(in the rows, 128 means zero)
Each named move below is a turn or a mirror, shown by a few rows before and after it. Which moves, in which order, take the first row of each later pair to the second? The first pair is answered.
move E:
[121 130 122 120 173 152 127  94 157  80 113 115 116 155 118  88 116 149
 122 101 126 151 123 134 115 175 125  86 123 150 123 109 140 122 163 116
 109 100 114 148 117 170  98] => [116 134 125 122 161 167 144 103 144  73 111 117 141 154 115  97 141 154
 128  93 115 145 127 109 117 159 137  99 107 152 145 115 146 126 141 100
  96  93 107 153 125 182 113]
[166 145 124 149 104  68 119 115 110 117 121 127 130 108 160 126  98 108
 110 166 114  92 107  95 143 189 107 146 134 116  78 134 128 157 133 162
 136 133 167 120  89 115 119] => [161 150 125 156  90  94 151 137  95 110 115 129 165 104 152 139 134 117
 122 152  98  82 125  52 146 164 127 159 116 115 114 154 142 160 106 137
 107 120 154 131 102 131 146]
[124 155 101 149 118 136 106 147  76 103 142 193 170 168 112 109  52 134
 140 148 170 101 142 123 119  57 147  90 138  59 112  78 103 175  88 126
 165 124 119  61 161 116 138] => [124 156 104 149 121 133 104 146  79 110 145 192 166 168 110 106  53 134
 136 151 173 106 139 124 118  57 144  91 136  55 112  78 105 174  89 128
 165 128 120  60 160 118 138]
move T:
[157 150 104 117  99 132 153 154  83 114 155 126 142  78 131 154 150 136
  97 120 114 128 146 114 129  86 129 134 115 106 182 149 119 122 134 136
 115 139 141 143 132 151 129] => [146 150 111  98  74  95 109 117 123 142 123 131 114  72 132 164 128 135
 123 151  98 126 131 140 114 127 111 151 139  94 151 134 132 106 148 164
  98 133 127 150 109 109 118]
[ 96 107 163 136 135 130 124 156  85 122 148  89 101 127  99 120 136 144
 103 146 156  96 135 159 127 116 141  96 149 138 103 106 129 145 141  97
 115 165 119  95  90 127 105] => [ 84 111 168 134 121 134 134 159  94 128 131  90 107 122  93 135 154 149
 114 147 133  89 127 151 124 115 153 117 144 143 118 117 140 134 133  78
  94 160 100 104  92 120 123]
[ 89 128 126 123 137 141 152 146 112 147 126 176 116 129 105  71 147 151
 116 119 131 175  99 134 126 122 124 134 101  94 116 158 155 160 182 129
 152 126 157 109 136 143 150] => [ 79 135 135 119 127 129 143 142 133 157 107 176 114 123 103  85 150 152
 131 129 113 168  93 133 116 138 117 146 105  90 116 158 169 152 186 125
 136 125 145 119 128 125 153]
move R:
[134 109 142 102 122 149 132 170 146 138 127  94 120  81 121 158 155 145
 111 129  91 115 108 114 129 132 137 185 118 177 158 109 130 113 158 116
 102 146 100 134 120 117 141] => [105 107 156 108 137 139 138 156 152 139 109 107 103 114  99 152 154 146
 131 144  88 141 100 154 106 134 132 160 133 153 166 110 143 106 168  97
 107 148  76 127 131 105 139]
[103 161 128 122 120 141 132 127 134 119 113 141 120 135 129 151 126 135
 137 140  85 138 134 130 117 132 121 132 131 116 145 110 139 116 129 111
 112 129 105 160 136 138 124] => [102 163 124 129 117 141 128 125 124 113 109 145 125 140 128 152 120 136
 145 143  92 137 140 123 120 129 121 129 133 112 145 104 140 116 122 122
 111 128 111 157 137 139 125]
[154 129  78 148 113 166 182 138 113 158  93 176 179  86 102 107 193 208
  87 186 186 161 151 123 126 110 146  85 140 114 158 137 180 143 109  92
 176 122  95 146 125 133  85] => [171 129  74 146 103 178 178 143 108 156 102 171 182  69 117 112 189 203
  76 181 190 155 155 107 134 107 150  96 133 122 152 134 175 145 105  97
 174 121 104 155 120 134  82]
move W:
[118 144 132 153  43 130  94  99 121 123  81 157 149 104 149 174 157 111
 169 147 124 113 171  79 119 124 141 145 118  99 155 126 191 124  82 134
  61 108 106 158 134  95 173] => [110 123 146 141 117  85  83  64 142 129  99 157  82 171 126 128 108 109
 154 168 158 164 142 201  91 148 113  66 155  73 122 106 166 116 152 138
 137 133 102 120 139  92 109]
[ 82 112 157 133 142 135 154 117 161 145  93 131 170 139  86 156 124 125
 170 164 106 114  92 142  72 120 152 129 134  92 162 131 174 137 127  77
 104 153  66 134 153 101 127] => [ 82 108 157 128 165 137 161 122 165 144 105 122 162 149  83 148 124 121
 156 157 114 125  82 159  70 126 147 119 132 101 167 135 158 138 146  67
 117 163  70 127 156 106 117]
[145 133 140  83 161  62 139 145 128 113 132 115 104  93 173 108 110 149
  75 140 106 137 115 146 108 177 146 176 101 152  66 122 128 109 137 146
 157 111 148 132 128 146  88] => [148 141 133  83 144  76 145 155 124 112 131 116 124  79 179 116 125 149
  76 134  96 123 122 116 112 168 157 200  89 164  73 128 131 110 118 142
 139 106 151 141 130 150 105]
Pairs:
Each pair is two moves apart.
[137  81 128 121  95 156 148 106 146 133 107 122 124 155 103 144 103 117
 130 100 117 169 107 145  88 155 148  90 147 110 171 129 138 138 107 142
 127 180  81  94 141 126 127] => [146  84 125 112  89 146 129  98 162 140 107 117 113 142 113 141  88 115
 123 106 119 165 100 152  91 173 137 104 149 121 161 127 132 135 121 154
 130 182  87  95 130 118 119]
W then T
[142 130 111 170 169 116 134 113 132 124  65 163  86  99 134 187 132 129
 171 105 132 155  82 111 109 101  99 129 107  98 109 166 120 109  92 131
  91 119 129 127 107  88 133] => [140 124 117 173 187 129 164 132 130 113  76 155  97 115 125 181 148 129
 156  96 130 159  76 114 105  86 104 114  99 107 131 175 111 116  98  99
 106 128 124 121 117 108 139]
W then E
[141 133 123 108 141 169 179 155 110  95 186 146 170 126 106 139  91 163
  62 153 155 143 170 107 129 155  95 136 138 105 159 178 112  94 125 120
 155 131 163 114 160 136 134] => [130 149 120 103  88 142 128 118 121 122 135 167 160 106 116 161  73 160
 105 182 145 131 178  93 124 176  84 163 159  81 131 164 147  77 107 161
 117 105 156 136 135  91 131]
W then T
[135 150 114 133  87 121  71  98 153 111 114 110 127  98 164 109 116 113
 114 105 176 113 126 162 137 175 124 156 121 162 105 100 132 174 123 154
  80 154 152 161 132 127 100] => [139 153 109 140  76 129  79 101 134 104 118 116 140  98 163 109 119 116
 122 101 180 112 144 146 146 165 128 154 116 167 110 100 139 178 113 158
  75 148 155 161 139 133 108]
E then T
[130 113 161  95 158 100 116 139 158 146 126 119 119 109  90 128 107 104
 126 137  67 150 106 113 118 132 123 167 102 154 134 123 129 121  96 131
 111 139 100 124 134 121 123] => [119 111 169 105 177 101 130 142 150 137 132 121 120 128  79 120 109 108
 123 133  71 161 105 124 112 126 123 145 104 145 145 129 127 125 101 116
 123 143  96 118 148 128 119]
R then W
[164 119 131 133 129  98 128 132 152 137 123 103 116 100 136 140  93 120
 108 134 133 116 120 117 114 164 124 128 129 162  95 122 125 117 157 141
 133 136 136 137  96 110 112] => [160 114 137 130 143 114 153 149 156 134 134  95 125 103 132 139 108 118
  95 121 126 117 115 115 107 161 131 131 118 174 113 130 121 124 159 114
 133 142 127 133 107 122 116]
R then W
[196 112  99 124 158 124 120 115  98 124 191 126 129 147 167  98  80 103
  91 113 191 131 134 147 148 126 120  89 108 139  63 126  90 144 143 159
 185 130 181 122 137 159  86] => [209 124  88 122 126 143 125 130  95 120 192 118 155 109 186 118  95  98
  90  98 177 107 144  97 166 124 130 128  96 162  74 134  94 150 116 161
 155 122 192 142 125 160 107]
W then E
[108 116 141 162 105 157 153 162 129 115 116 134 130 112 104 135 139  93
 113 115 144  85 155  82 131 159 144 149 124 147 143 147 123 133 136 121
 118 125 158 146 123 134  66] => [116 113 133 162 112 155 145 155 122 111 125 131 121 114 107 128 127  90
 107 114 159  87 160  90 138 161 136 139 131 146 133 139 109 140 146 133
 133 129 172 144 122 131  56]
T then T
